(in the rows, 128 means zero)
The rows of X fall into a few groups, and each row is roughly a mix of its group's hidden directions.
X (95 x 10):
[[178 116 107 141 167 125 120 109 144 119]
 [129 120 136  77 162 107 103 145 138 144]
 [ 83 105 122 155  97 107 143 120 106 140]
 [137 104 127 127 189 116 112 122 118 102]
 [114 158  75 132 126 103 127 108 123 105]
 [110 116 157 128 165 146 109  90 100 127]
 [123 154 104  90 125 142 120 157 167 115]
 [140 108 130 123 111 183 146 160 141 137]
 [154 112 160 134 130  91 139  95 100 115]
 [130 117 101 115  86 127 115  86 100 133]
 [104 149 132 130  85  88 113 119 100 131]
 [ 70 131 132 151 111 116 104 148 142 125]
 [153 143  99 113  94 108 124 155 149 100]
 [163 139 112 125 101 127 176 143 146 145]
 [ 71  92 137 140 135 106 116 128 129 118]
 [130  89 147 102 138 169 142  98 134 122]
 [111  98 156 168 126 119 134 103 104 152]
 [122 105  97 123 170 127 125 120 174 135]
 [168 106 123 118 163 133 140 154  98 145]
 [126 135 161 103 126  94 116 140  80 134]
 [145  95 123 167 110 149 143 110  94 118]
 [126 149 147  95  82 138 137 145 101 111]
 [132 165  97 159 111 116 115 143 164 119]
 [177 121 114 124 151 167 154 130 133 138]
 [136 162 135 132  98  95 115 173 131 134]
 [167 119 119 104 154 165 122 102 146 114]
 [ 80 106 140 102 142 140 105 145 138 154]
 [147 155 129 138  85 139 138 122 162  95]
 [ 81 119 127 143 133 148  99 146 130 166]
 [ 76 107 131 124 158 121 114 132 122 162]
 [104 117 138 121 163 158 123  94 162 142]
 [114 102 162 160 132 123 121 116  92 159]
 [119 125 123 169 142 102 138  93  92 140]
 [ 99 148 147 145 134 152  81 149 143 138]
 [119 104 123 101 175 114 117 110  98 147]
 [107  93 134 125 141 115 135 113 183 141]
 [ 88 123 100 155 116 127 141  88 111 140]
 [137 124 160 109 133  94 118 165  91 135]
 [169 164 103 107 131 132 140 138 108 100]
 [ 84  97 118 158 124 144 154 108 144 125]
 [121 147 109 128  79 115 137 153 164 115]
 [133 145 104 154 117 148 144  86 157 104]
 [131 143 122 116  95 133 106 182 138 106]
 [127 138  97 141 121 159 123 102 177 115]
 [143 134 103 148 106 182 132 145 133 105]
 [113 121 144 118 156 161 139  84 155 144]
 [176 142 139 113 147 161 145 109 143 110]
 [138 138 111 165 109 126 169  95 107 123]
 [ 97 120 119 139 165 110  97 114 165 138]
 [124 156 147 140 128 146 113 134 184 107]
 [120 102 131 123 182 126 124 107 104 156]
 [132 149 119 121  71 108 160 143 128 123]
 [143 141 166 134 115 172 115 156 150 117]
 [182 166 112 122 141 120 108 141 133 118]
 [110 137 137 146 120  88 115 182 134 129]
 [133 134 159 170 149 158 144 128 153 149]
 [124 131 165 104  80 103 110 138 123 116]
 [146 132 161  90 124  94 144 131  96 142]
 [122 142  95 143 119 155 127  89 167 116]
 [134 104 162  93 144 119 128 146  87 143]
 [150 135 100 128 121 130 135 121 191 118]
 [159 137 161 125  94 144 139 143  89 116]
 [102 102 178 123 106 124 136 131 145 156]
 [147 130 113  95 130 109 139  73 130 109]
 [147 145 110 137  84 104 124 163 133 100]
 [ 77 113 121 139 123 104 125 115 113 166]
 [149 137 141 133 129 137 127 170 180 111]
 [ 91 123 144 126 136 146  89 156 132 163]
 [ 89 120 109 141 129 117 130 154 169 158]
 [ 92 131 136 142 140 156  90 152 144 155]
 [153 150 110  89 145 110 101 140 107 105]
 [129 140 117 132  92 130 130 187 149 127]
 [143  93 147 109 173 124 129 123  93 119]
 [142 130 134 107 146 161 140  82 161 124]
 [162 116 123 138  98 124 154 105 109  88]
 [ 71 119 124 146 131 120 117 151 148 156]
 [134 149 158 143  82 134 137 131  88 117]
 [120 117 177 154 101 118 150 110 107 143]
 [ 96 142 132 158  89 133 134 158 158 132]
 [135 110  88 105 157  98 101 147 143 128]
 [163 119 165  88 116 129 114 149 114 112]
 [141 120 160 172 136 108 139  88 119 119]
 [106 102 123 122 165 110 122 140  96 165]
 [135 133 139  75 127 167 119 158 131 126]
 [164 155 131  98 147 161 115 124 158 124]
 [139 154  72 150 120 134 110 119 154 129]
 [110 149 129 156 139  93 131 177 122 143]
 [104 131 147 116 109 144 132 180 103 149]
 [156 135 127 118 131 152 165  89 161 135]
 [109 157 135 105  92  99 127 121 159 103]
 [ 94  77 125 135 140 144 148 137 117 153]
 [ 98  99 157 153 141 103 124 103 128 158]
 [136 109 169 107 142 111 136 158  90 137]
 [151 123 119 105 160 156 106 109 166 110]
 [103 126 153  95 123 121 122 114  81 154]]

Here is one row from each group, named. Which group is each of the other rows in?
[163 119 111 127 159 164 152 140 158 128]  C
[144 118 144 170 159 129 124  89 102 123]  P
[104  90 158 121 125 129 156 127  90 145]  M

[133 152 133 112  94 146 143  97 162 100]  P
[ 96 137 146 171 108 134 152 102 149 140]  P
[101 142 105 140 127  81 118  96 104 124]  C
[139 105 163  81 139 161 123 116 133 124]  M
[154 135 130 125 123 168 120 173 161 123]  P
[155 116 130 113 135 169 137  90 153 104]  M
[154 149  94  93 125 149 130 155 141 103]  C
[156 138 125 104 136 119  92 177 138 138]  M
[ 92 109 141 134 169 144 124 104 137 159]  P
